One vector is turned by the same rotation once a tick. Each row is the vector after some number of ticks, and that number follows the row.
The counts run from 0 to 338.
[131 135 125 144  91 107 162  94 119 195 140 169 130 139 132 128 122 131
 119 140 164 109 138 105 118  68 135 111 152 114 116 132 127 103 125 122
 130  38 123 117  88  95 147 145 129  94 181  95 116 138 140 157 109 108
 149 147 155 158 118] : 105
[147 110 125 153  98  87 166 100 156 165 125 156 105 162 127 132 145 136
 122 127 142 123 131 104 110  62 172 109 154 103 127 146 150 119  96 132
 150  59 135 132 105 102 176 140 135  99 173 108 119 128 160 151  90 102
 119 148 131 149  92] : 326
[130 103 126 117  91 111 138  89 124 165 127 176 116 154 128 129 126 153
 135 161 158 111 132 113 110  66 143  88 157 125 129 147 145  82 120 116
 169  54 116 114  76 114 141 155 139 112 178 124 113 115 154 156  93 148
 116 149 169 122 112] : 230
[129  94 143 135  84  90 143  69 132 124 130 163  95 158 114 123 157 136
 137 159 146 131 121 121  92  61 149  97 155  97 128 152 144 108 105 150
 171  80 133 137 104 116 166 148 137 113 163  97 134 125 178 140  82 109
 103 139 132 133 106] : 21
[ 99 112 166 148  94  95 158  57 130 139 132 159 104 135 140 127 127 124
 118 143 172  82 142 127  96  77 135 131 145 118 100 154 105 114 121 146
 136  70 156 116 119  75 160 156 109 104 163  90 123 144 144 133 108 103
 116 152 136 164 121] : 295
[114  98 146 165 112  91 153  81 137 141 137 160 105 158 140 128 138 137
 127 160 141  86 138 122  95  73 143 103 139 105 106 147 117 112 137 133
 148  66 130 121 110 102 184 146 133  98 176  94 110 141 174 149  91 116
 119 137 137 138 124] : 0
[123 100 134 171  99  95 167  76 128 121 138 164 114 149 138 115 133 124
 132 153 145 109 127 128  93  64 149  90 133  86 110 146 136 116 124 145
 145  83 139 126 107 106 176 141 134 102 185  84 126 132 181 137  83 100
 118 133 138 145 123] : 1
[136  93 128 144  87  95 152 106 158 151 124 166  97 146 123 126 135 127
 125 137 167 125 104 109 124  78 149  77 159 101 130 143 165  92  96 133
 173  94 139 127  88 119 152 150 132  98 193 113 126  93 157 141  78 115
 115 130 131 133  87] : 30
[ 95 118 172 128  85 107 150  61 123 148 134 163 101 135 144 125 143 134
 144 149 144  77 160 111 112 101 147 139 166 112 136 149 116  93 119 141
 149  73 151 116 116  85 142 170 113 106 163  73 117 149 133 129 114 121
 118 151 144 165 105] : 275
[ 96  89 147 135  72 113 179  82 137 132 135 144  99 128 121 112 142 123
 129 131 162 103 116  97  99  79 158 119 142  97 131 128 127  99 108 134
 136  88 142 106 114 125 114 153 118 102 184  88 119 126 138 148  74  85
 116 151 131 178  84] : 55
[144 124 121 114  86 107 165  99 124 172 128 164 125 140 123 128 111 130
 130 156 160 121 110 115 101  59 132 101 144 118 115 140 139  87 119 114
 148  31 126 123  75  97 123 147 131 113 196 119 114 114 127 144 103 124
 133 144 141 153 118] : 212
[102  90 151 121  80 130 158  87 126 149 123 158 103 136 110 119 159 150
 142 158 154  78 127  97  95  92 135 107 146 104 141 135 123  77 125 121
 143  65 132 116 106 124 122 157 121 107 186 106  98 131 130 132  80 119
 108 149 137 157  97] : 53
[106 105 156 134  94 115 157  97 153 150 123 162 102 148 134 126 130 143
 124 126 158 102 139  99 131  79 144 108 157 125 130 167 133 110 104 127
 148  74 156 108 106  92 117 157  95 110 180  86 102  94 118 143  93 114
 109 157 148 159  66] : 66
[125  77 145 140  94  95 145  67 142 125 128 159  83 148 123 125 162 145
 127 164 153 108 116 116  95  67 155 106 153 100 113 150 123 104 113 143
 165  74 134 140 101 119 177 155 138 107 166 111 109 118 172 138  93 111
 102 148 133 131 111] : 20
[120 101 119 122  75 102 154  61 111 139 146 167 114 140 128 119 133 130
 143 157 167 122 129 109  86  76 150 107 154  98 129 128 134  85 123 129
 161  93 128 102  84 129 141 146 136 109 180  99 143 134 159 150  86 110
 124 136 162 139 118] : 240
[127 115 127 156  92 119 174  88 127 117 136 159 114 124 124  96 125 121
 134 139 146 128 126 119  90  65 141  94 143  91 121 147 128 121 130 124
 139  61 145 108  78 106 135 151 116 122 179  65 106 126 151 149  84  97
 128 140 140 155 113] : 92
[112  93 152 134  70 120 175  99 129 165 121 163  99 133 119 104 135 147
 139 171 156  93 122 107  90 109 145 107 144 105 131 131 132  62 122 120
 155  64 140 114  88 122 126 162 129 101 198 118 111 128 125 130  83 120
 118 141 119 152 113] : 52
[109  92 146 147  90 125 172  91 139 146 120 163 107 130 133 103 140 125
 138 157 155  94 113 113 110  97 137  95 132  82 134 133 140  81 118 133
 139  91 144 122 114 120 146 158 118  95 208  85 121 115 147 123  70 106
 119 127 111 177  99] : 162
[128 123 132 133  91 117 163 102 144 156 135 167 121 134 140 119 116 117
 120 133 165 125 121 111 120  64 130  93 149 114 120 157 137 117 111 123
 136  56 149 108  76  90 113 151 107 110 199  80 104 104 112 143  96 103
 140 147 139 164  91] : 84
[140 120 122 135  86  99 145  66 119 131 145 175 121 147 124 117 127 128
 137 153 132 135 138 122  97  61 147  98 146  86 135 145 136 113 124 143
 157  62 133 125  89  98 155 146 127 115 165  68 133 141 166 146  91 119
 139 127 164 141 111] : 112
[133 128 116 127  97 107 155 102 129 172 135 182 133 143 140 128 115 125
 130 133 146 125 150 110 126  56 136  98 154 105 131 143 145 107 119 128
 134  49 134 121  87  87 138 147 121  98 193  82 119 129 143 161  93 114
 141 145 158 146 107] : 104
[106 115 144 143  79 115 169  76 132 122 129 152 114 138 127 110 133 132
 130 130 142 121 142 109 102  73 165 114 147 100 140 152 130 125 109 132
 154  69 154 104 106  88 117 151 103 119 171  65 115 134 123 145  91  96
 125 163 143 175  78] : 75
[108 113 147 128  93 104 157  75 130 130 133 163 110 135 138 106 118 127
 127 149 184 105 117 119  86  76 121  97 138 125  96 161 111  93 123 114
 154  64 149  97  75 103 120 159 103 118 181 107 105 100 121 137 105 119
 121 149 148 140 117] : 81
[117 117 148 160  94  92 180  98 141 179 119 143 113 147 142 134 122 130
 114 139 167  92 131 110 104  78 136 117 146 128 100 146 120  97 116 116
 132  43 148 113 101  83 154 150 120  98 192 125 108 127 125 150 105 106
 115 160 120 151 113] : 196
[ 96  86 156 112  87 110 136  61 124 129 127 180 105 138 128 132 149 135
 137 173 167  80 121 126 110  77 131 104 138 112 134 160 124  85 128 145
 162 100 135 125 116 118 135 155 115  95 190  97 128 111 161 122  79 131
 110 128 155 147 110] : 152
[140 104 156 123  94  98 127  94 145 177 127 178  89 137 131 132 144 140
 128 150 169 103 122 106 137  89 143  98 171 121 121 152 144  77 108 143
 173  88 126 132  81 110 168 165 124 101 180 117 129 107 157 129 107 136
 117 136 147 130 110] : 139
[131 120 160 136  93 101 141  91 139 133 133 178 107 156 133 131 124 131
 132 165 145 110 130 145 115  68 128  83 138 126 118 181 125 110 116 132
 165  51 147 129  90  74 156 148 113 115 182  86 116 102 145 123 107 137
 129 123 142 142 104] : 300
[112 112 165 135  80 110 159  77 144 137 119 156 101 139 124 124 159 129
 139 144 137  96 138 101 122  83 157 122 146  97 151 158 137 112 101 142
 157  84 156 130 131  85 143 162 115 104 173  65 123 136 138 127  89 103
 126 134 122 171  76] : 165
[141 115 151 171 105  93 165  99 159 157 130 148  92 138 137 121 140 135
 122 142 157 110 123 111 119  85 147 104 162 115  93 155 120 103 107 146
 149  57 144 134  95  96 190 155 119 100 182 102 101 119 147 136 111  97
 117 137 117 157 111] : 307
[117 133 156 145  83 101 176 106 145 177 132 155 106 141 141 115 120 138
 134 135 164 116 134  94 113 110 156 113 171 112 128 145 139  84  96 106
 146  68 156  92  78  97 138 161 118 110 184 105 114 116 115 140 108 120
 128 143 127 156  94] : 68
[135 109 127 150  84  95 154  90 137 163 139 154 105 138 129 117 155 131
 125 121 161 136 130  84 119  70 178 114 173  94 134 121 148 107 104 134
 154  78 131 110  82 119 152 154 137 102 169  88 122 138 155 160  90  89
 133 161 149 148  96] : 236
[112  86 142 123  92 124 145  96 129 163 133 174 103 126 129 110 143 143
 128 159 174  84 120  98 113  92 127  98 164 105 124 135 127  73 133 122
 164  82 122 106  76 135 144 170 122 103 183 109 104 104 150 144  93 134
 122 140 151 132 114] : 250
[117 115 153 120  89 118 160 100 147 158 114 169 115 160 131 132 119 139
 129 152 141 105 133 119 115  67 132 100 141 130 133 173 131 110 102 117
 151  29 146 124  99  80 123 149 113 114 188 110  93 110 117 132  97 132
 120 149 141 154  92] : 193
